Some points, one per row:
[-44 -28 -53 -36 -62 -47 -21  -2  27  14 -40 -48 -51 -10 -42 -14 -64 -49
 -55 -17 -60 -54 -40  51]
[-43 -28 -12 -45 -52 -10 -48 -40  46   5 -48 -38 -23 -56 -42   1 -16 -59
 -14 -16 -19 -44 -26   4]
[-61 -28 -52 -35 -42 -47   8 -57  48  44 -54 -16 -31  -6 -18 -54 -54 -66
 -55 -56 -51 -43 -58  15]
[-53 -50 -52 -12 -28  -9 -30 -29  40 -10 -52 -24  -6 -32 -49 -25 -16 -49
 -37   0 -50 -52 -47  15]
[ -5 -27 -10 -34 -68 -56  -6 -48  61  -8 -22 -11  -4 -48 -15 -25 -16 -38
 -46 -55  -1 -32  -8  54]
[ -5 -59 -10   3 -12 -24 -39 -16  41  10   6 -10 -16 -38 -47 -44 -30 -25
 -13 -37 -48 -59 -63   7]
[-33 -27 -23 -34 -12 -56 -29 -39  75  48 -48 -28 -34 -46 -27 -24 -30 -25
   2 -46 -28 -59 -45  -1]
[-19 -12  -9   4 -40 -64 -19 -15  89  48   9  21 -13 -12   2 -11 -30 -10
 -53 -36 -55 -51 -45  40]
[-52 -26  -9 -51 -49 -56 -19   0  75  49 -27   9   2 -32   4 -10 -15 -38
 -12 -35 -54 -31 -53   0]
[-51 -49  -8 -51 -48 -36 -19 -28  34   2 -35  26   4 -38   5 -50 -42 -24
 -35 -44 -13  -2  -5  56]
[-32 -25 -20 -10 -24 -55 -18   1  73  21  14  15 -25 -42 -48 -22 -28 -37
 -35 -24 -35 -16  -4   9]
[-51 -10   8 -22 -64  -8 -37 -46  31  11 -39  -5 -29 -30 -37 -49 -13 -23
 -11 -33 -11 -39  -2   1]
[-31 -65 -39 -22  -9 -22 -37   2  56  34  18  20  14 -26  -2 -40 -68 -46
 -52   5 -33 -56 -39   1]
[-58  -9 -38  -9 -63 -35 -45   3  81  20  -9 -10 -15  11  15 -39 -12  -8
 -43   6 -41   0 -55   9]
[-40 -37 -46   6 -54 -22 -17 -11  40   9 -18 -17  20  15 -20 -38 -27 -55
 -43  -8 -31   1 -46  19]
[-49 -46  10  -8 -21 -21  -3 -42  72  -3  -7  -6  -8  35  -6  10 -67 -22
 -23  -7   8 -54 -35   1]
[-16 -45 -36   8 -19 -43  -2  -6  61   3  -6  15 -11  17  15 -16 -48 -44
 -42 -19 -28 -53 -50   8]
[ -1 -21 -43 -47  -3 -19 -33  14  32  21  21 -12  21   6  10 -13  -9 -53
 -49 -37 -43   4 -39  53]
[-15  -5  14  -5 -48 -18   1  21  35 -17  -7  42  51   5  18  17 -36 -61
 -21 -44 -34   5 -26  13]
[-14 -19 -13 -44 -36 -49 -11 -20 -31  26 -18  13  -4  18  37  -8 -44 -20
 -31  13  15  -9 -33  20]
[-54 -41 -40  -2 -51 -38 -37 -13   3 -32 -28   0  50  13   1   8 -21  -5
  -7  -1  16  -8 -31   8]
[-54 -49 -21 -23 -47 -24 -25   8 -48   5 -20  34  33  42  61  27 -43 -42
   8 -32 -19 -39  -8  -5]
[-25 -48   4 -37 -11 -28  13  46 -30 -31   2  29  14  14  65 -15  -4 -59
 -47 -38 -35  10 -14  22]
[-44 -12  -6 -21  31  -8 -19  29 -38 -25 -21 -24  34  49  39  11 -17 -30
 -19  20 -32  -1  -8   3]
[-33 -48 -11 -19  23  -3  19  32 -30  -3 -10 -19  -3  56  48  -9 -28 -29
  10 -33 -28 -20 -11  24]
[-42  14   6  34  36  36   9  33 -65 -44 -36 -39   2  -1  56  -3 -13 -56
 -17 -11  17   9   5   3]
[-31  -5   6  13  46  49  34  23 -47 -26 -34 -12 -17  -1  32  18 -52 -27
  -3 -14 -17 -13  48  -1]
10 more points follow, each with its number after it:
[-30  -7  -4  20  55  55  24  27 -57  12 -13 -12 -40  31  25  42 -50 -36
  -2  41  31  31  23 -45] 0
[-45 -17  11  22  75  69  30  -7 -66 -42 -28 -11 -42 -28 -15  28  -7   4
   2  38   2  27  50 -18] 1
[-33 -12   7  28  39  48  14  21 -33 -41  31 -36 -50 -30  28  -3 -27 -40
 -25  19  31  35  -1  -5] 2
[-28   9  63  32  35  54  -3 -20 -64   1  20  -7 -32 -12  -2  49 -39 -41
 -15  31  63  68  41 -45] 3
[ -3  32  47  17  57   9  -7 -15 -31 -21   9 -25 -49  11 -30  32   8 -15
  45  85  43  52   0  -3] 4
[  7 -14  30  34  80  37  47  29 -19 -36  -6 -32  -5 -19  31   1 -34   1
 -16 -21  25  21  34  13] 5
[-30  29  22  11  74  55  24  67 -74 -26 -14 -12 -30   4  41  42 -33   2
 -15  12  -3  -3  35 -17] 6
[-19 -20  41  41  89  70  32  40 -47 -43  -1 -31  -9 -19 -20  29 -21 -35
  15  33  53  19  51 -38] 7
[-44  -7   5  54  45  67  18  44 -18 -42  -9 -30 -33  -2 -24  -1   9   5
 -30  29   5  15   2 -46] 8
[-25  43  62  20  82  50  15  24 -73 -24  16 -19 -33  11  29  -2  -5   6
  20  35  11  64  48   9] 9
Which of these numbered points is nearest to each point below by angle, seen from the average point of the first points? Its number follows each.
[ 11   5  20  -5 -15  25  18  39  11 -14 -26  51  26   1  20  21 -41   7
 -13  -4 -17 -24  -8  -7] > 6
[ 36  -2   3   6 -26  28   1 -38 -52 -23  31 -17 -20 -19  34 -12  34  36
  69 -11  -8 -20  50  -7] > 9
[-23 -33  -9  -8 -23  -3 -13 -31  54  51 -37   9  17 -11 -37 -28   4 -28
  -2 -48  -2 -54  -8  30] > 7
[ 27  10  30 -13   5  24 -19 -12 -10   8  53  -3   4 -21  32  14  84  91
  42  -7  -6  -1  42 -19] > 9
[-20 -15  -4 -34 -52   9  -4  10  51  53   9 -14  52  12  10   0 -46   3
   0 -43 -44 -22   5  23] > 5
[-46 -21 -41 -26 -29 -20  33  42  48  21 -19  11  36 -14 -20 -20 -43 -10
 -55 -31   7 -38   1 -14] > 8
[-19 -24 -26  16 -30  27 -21  17  48  37 -30 -11  41 -16  13 -12 -27 -51
 -15   5 -10 -48   8  34] > 7
[-59 -33 -31 -55 -56 -50  -8 -30  32 -24 -65 -54 -24 -37 -34 -15 -64 -10
 -42 -47 -50 -37 -62  10] > 1
[ 12  20   7 -19   8   2  11  61  62  25 -18  13  47  12  23  22  15 -40
 -36  -4  12   1  27 -27] > 7
[ 44  53   3 -21 -26 -19 -18 -21 -61  -3  21  24 -20 -11 -13  43  42  53
  69  45  -8  35  22  21] > 4
Now 10 new points, numbered from 0 again:
[-22  45  48  27  91  13  -6 -15 -65   0  17 -28 -23  10  27   4 -35 -38
 -31  43  17  88  30 -28] 0
[-37  -9  35   6  29  40 -10 -28 -73  15 -22 -17 -22 -22  12  50 -22  -2
 -17  77  29  95  -5 -37] 1
[-16  47  47  20  29  22  42 -31 -64 -31   8 -16   6 -30 -12  20 -18 -29
  11  68  65  71  39 -36] 2
[-21  32  61  15  54   6  -9  -7 -71 -39   0  -4 -40 -29  11   8 -12  27
  49  48  43  84 -19  -3] 3
[ -8  32  32  36   8  26  37 -36 -53 -11  39 -31 -20  27  26  17  31  -4
  30  58  42  48  21 -25] 4
[  6  32   2  10  31   0 -12  18 -43 -10  -7  25 -20  27  26  29 -10 -13
  11  36  77  89  34 -34] 5
[ 38  32   1  45  54  20  -4   3 -15  18  27 -11 -46   1 -21  29  17  -3
  75  42  59  67  -3  14] 6
[ 26  32  17  44   4 -23 -15 -39 -52  -9  -4  12  -5 -18  -1   5  50   4
  42  21  42  38  20 -14] 7
[ 46  32  39   4  -8   2  17 -31 -42 -28  17  14  11  15 -10   5  43  31
  58  57  28  29  35 -23] 8
[ 35  18  24  40   7  -9 -17 -12 -41  20 -10 -26 -26  16 -10   4  65  76
  51  11  62   4 -12   1] 9
The same question for these:
[ 67   9  13 -12  -9   5  29   2 -41  -3  33  12  30 -19  -3  -4  65  79
  70  44  19  37  54  -6] > 8
[-31 -35 -18 -17 -38   5 -35  23  64  39  -6  23  -9   5 -27  13 -47 -25
 -28 -25 -53 -33  16  39] > 6
[  1  46   5  14  48  78  19  -2 -38 -11 -16 -24  39  -5  22  34  33 -30
 -21  32  52  84  54  -4] > 2
[ 17  64  19  39  33   0  17 -22 -48   7   2  17 -15 -27 -16  19  55  42
  36  30  39  32  37 -38] > 7
[-13  23 -16  33  33  51  49  25 -21 -12  27   5  74  74  17  33 -28 -27
 -52 -25 -31  -4  58 -15] > 0
[-33  71   4  13  91  42  -1 -10   1  17  28  26  34   8  57  41 -28   3
  14   1  19  29  59 -18] > 0
[-18  -9 -39 -14   9  12 -11  75  43  19  -9  22  39  31  11 -29 -42 -32
 -27 -40   8 -45   4 -17] > 5
[ 58  58   3  21 -27 -19  15 -21 -57 -22   6  25   4  35   6  43  39  59
  17  44   9  10   8  22] > 8
[-54  -8 -45 -52 -28  -9  11   4  74  43 -31  -7   2 -57 -12   5 -48  -4
 -50 -33 -45 -51 -31  40] > 1
[ 30  32  46   7 -20 -23  29 -31 -66   7  51 -22  16  19  31 -13  67  63
  56  37  24  -8  40 -38] > 8
